One turn sends every row of this set to another row. A few are shown first. Where does it send the rows asked after them?
Q55: [ -1.4  19.1  -7.0 -11.6  -6.6  23.3  25.7 -54.1  -6.2  -3.4   1.7 -11.4
  -2.1  -6.4  -7.1  -9.9  -3.4   6.1  -0.8]
Q607: [ -5.9  25.4   9.5 -13.5  12.1  12.4  23.6 -33.4   8.2 -12.0 -27.0  -6.1
 -32.6 -31.9   3.2  13.4  -7.4  -2.5 -12.0]
Q499: [  6.7  -1.0   3.4 -23.9   5.4   3.0  33.5 -24.9   6.5 -10.9 -33.3  -2.5
  -4.2   7.4  24.3  20.0 -25.1 -13.0   4.3]
Q485: [ 26.3   7.4  21.6 -16.0   4.1  12.1  28.3   0.8 -13.1  15.3  -3.3  14.5
 -19.8   6.4  16.8   1.7 -29.2  -4.0   1.1]
Q425: [ -2.6   1.7  22.7  -1.4  -5.3   1.5 -14.3 -21.2  -5.7  10.6  -8.2 -15.5
 -13.0   1.4  28.0   2.4  15.3   1.1  38.4]
Q894: [ -4.4   9.2  28.0 -32.3  25.3   6.3   3.0  10.5  -4.3  -6.5   1.5  12.2
  -7.1   6.9  15.4   2.9 -21.8  -1.7  12.0]
Q212: [-13.6  -3.4  24.1 -18.9  -0.2 -12.4  19.9  -4.9  24.1  -7.5 -16.6   0.5
 -18.3 -29.9  17.6  -1.2 -14.0 -23.0   0.9]
Q867: [-27.0   4.6   2.8  13.3  13.4   1.9   2.3   5.8 -23.6  -7.1  -7.0   2.3
  -2.6   2.3  -7.1  -1.2  12.6   2.7 -28.5]
Q586: [  4.8   3.1   7.7  19.8  35.3   0.4  19.1  -4.0 -12.0  21.4 -10.9  -2.7
   1.1  -5.2  -7.3  -2.2  26.5  -1.6  20.0]
Q126: [ -0.9  16.4  22.6 -19.9  -0.7  21.4  -2.5 -20.3  16.3  15.8  -5.9 -18.0
  -9.4 -31.3  -2.3  14.5  16.6   0.6  17.4]
Q459: [ 11.7  -0.6 -32.1 -16.1   8.0  -0.6  12.9 -26.1   9.9 -14.1  -9.1   6.7
  -7.7  -1.2   8.1  -9.2   2.3 -15.7 -26.9]
Q168: [ 15.3   3.5  -1.8  18.3   7.0  -2.6  -9.6 -22.8 -25.8 -19.4  -6.3  -0.4
  13.3  14.7  -9.3  -7.1   2.2 -18.3  -0.8]
Q939: [ -4.9  -7.0  14.8  -0.9 -11.6  14.5 -12.1  -2.5  -4.3   2.2 -11.8   3.8
   0.4  -2.5  23.5  16.7  16.3  13.3  33.0]
Q616: [ 14.4  10.3 -30.2  -7.3  12.0  12.0  16.4 -23.0   4.2   1.2  -0.6 -13.8
 -33.5  -0.7  -1.0 -12.8 -22.4  -5.9   3.6]
Q685: [ 20.7 -12.6  20.8   1.9  -4.1 -12.2 -17.5  -8.6  -2.3   1.5  -8.8  -4.8
  16.3 -16.6  12.6   6.6  23.1   0.6  11.2]
Q461: [ -7.0  29.5  33.2  14.3  11.2   1.6   9.6 -29.7 -24.5   0.0  -5.5 -21.9
   6.3  -4.1   6.3   5.9  12.5  -5.5  19.2]
Q445: [ -5.4  13.5  26.3 -20.3   8.5  13.0   4.3 -15.4  24.2  23.2  -7.9  -8.4
  -7.0 -28.5   5.1  10.8  13.4  -4.6  25.2]
Q137: [ 23.3 -13.1  22.5   0.3   0.0  -8.0 -17.6  -5.0  -1.3   7.3 -12.0  -1.9
  11.9 -12.0   7.2   8.3  28.1  -9.5   7.8]
Q509: [ 11.3   6.7   7.5  -1.4  -6.4  -9.3 -11.6  -4.2  31.2  -0.3 -36.1   2.9
 -23.8 -10.6  10.0  13.1   1.6 -18.6  -9.7]
Q884: [  2.6  15.4  -1.3  -4.4   4.2  -2.7  25.2 -21.9 -19.3  23.1 -11.2 -14.3
   8.0  10.1  -3.7 -18.2 -15.9 -31.5  -4.3]
Q36: [-12.5  -1.8  17.2  19.9  18.3   7.8  11.3  -8.0 -27.0 -12.3  -0.8  -5.9
   2.6   4.9  -6.5 -19.6  14.6   3.8 -19.5]
Q262: [ 11.8  10.4 -35.8  -1.5  -6.6  21.5  25.8  -8.3  -4.5   8.2  -0.9   0.3
 -20.2   2.3   3.8  -3.3 -11.9 -12.2 -10.9]
Q360: [ -9.6  -7.4  22.3 -21.4  25.4   3.2  -7.7  -6.6  16.3   3.5 -36.6  -6.5
  -8.7   2.3  -1.7   5.2   0.9  21.4  15.8]
Q510: [ -2.4  24.4   3.3 -16.8  23.3   9.9  23.3 -24.5  11.4  -6.7 -26.7  -4.8
 -34.1 -23.9   1.2  10.1 -21.6   0.3  -5.7]
Q634: [ -7.6   2.0  23.9 -12.3   9.9 -14.1  17.4  -9.9  31.7  -2.2 -12.8  -3.5
 -21.7 -29.7  18.8  -2.2 -11.9 -24.4   4.2]
Q161: [  1.2  -8.4  21.8  15.4  19.0   6.3  22.2 -17.9 -22.3 -16.8   3.9 -22.9
  -5.5   6.8  -6.0 -19.0  15.7   1.6 -11.7]
Q478: [  9.8  -1.4  -0.4  22.2   7.5   4.0 -10.4 -30.3 -27.2 -19.7  -7.8   6.7
   5.7   9.8  -8.1 -13.0   2.3 -14.0  -1.8]
Q89: [ -8.4  -2.1  19.8  -3.2  -9.5   9.0 -12.7 -13.7  -8.1   4.7 -13.3 -10.1
 -14.7   3.6  24.5   6.9  21.8   4.1  38.1]
Q190: [ 13.3  10.0 -33.0  -4.0  -1.5  11.9  22.8 -13.9  -1.4   2.2  -2.0 -10.5
 -30.7  -2.3  -4.6 -10.6 -23.2  -9.4   4.9]
Q948: [ 10.2   3.7   3.6  -8.0  -1.1 -14.3 -11.6  -6.5  24.8   0.7 -41.1  11.6
 -25.4 -11.0  10.4  10.2   4.1 -12.4 -11.3]
Q406: [  5.7  -8.4  24.6  15.5  24.9   6.5  20.3 -30.9 -19.6 -17.6   4.8 -22.1
  -6.9   8.3   2.2 -18.8   8.4   0.7  -7.5]
Q101: [ -9.3 -19.4   4.6  -1.4 -12.4  23.6  -2.5  -1.5  -5.4  -1.2  -6.2  19.7
   5.6  -0.4  10.2  23.1   9.3  13.0  13.9]
Q737: [-13.7   2.6  17.1  -7.2 -16.9 -11.4   4.9  10.5  -5.3  -6.2 -20.9   0.2
  -1.1 -14.8   9.2  18.5 -24.3  -6.7 -22.6]
Q577: [  5.1   0.9 -22.6   5.5 -19.2  18.8  26.0   1.5   1.7  18.0   0.1   7.6
  -6.6   3.5   2.3  13.6   1.1 -11.4 -17.0]
Q956: [ -6.8  29.8  28.1  16.7   7.5   6.2  12.7 -31.2 -18.0 -12.4  -0.4 -22.3
   5.3 -18.6  -5.1   8.7  12.1  -5.3  14.0]
Q333: [-9.0 19.3 17.2 -1.9 22.2  6.5 17.5  4.9  7.3  3.0  7.0 16.6 -7.3 27.7
 14.4 -2.3 12.4  8.0 18.8]
Q514: [  7.2  25.0  18.8   0.3   8.2  -9.0  30.1   0.4 -11.0  21.2  -0.7   3.3
 -14.5  20.2  12.4 -18.6  -2.1  10.6 -12.3]
Q317: [  7.8  11.7  -0.9 -10.0   5.5  25.1  32.8 -51.0  -9.2  -1.1   0.8 -15.1
  -0.1   7.5  -4.8 -10.0  -8.7   8.3  -3.7]
Q844: [-11.6   2.9  23.6 -16.4  -8.1  -7.9  12.1   7.3  20.3  -8.5 -22.6  -0.9
 -10.3 -22.8  16.4   7.4 -22.1 -18.5 -16.6]
Q571: [ 12.5  -2.7 -28.0 -12.6   4.0  -4.6  15.4 -29.7  12.8 -18.0 -12.5  12.9
  -1.9   5.5   3.3  -8.9  -3.8 -11.1 -21.7]

Q101 -> Q737
Q948 -> Q571
And these:
Q485 -> Q514
Q509 -> Q459
Q406 -> Q425
Q126 -> Q607
Q36 -> Q939
Q161 -> Q89
Q510 -> Q317
Q884 -> Q586

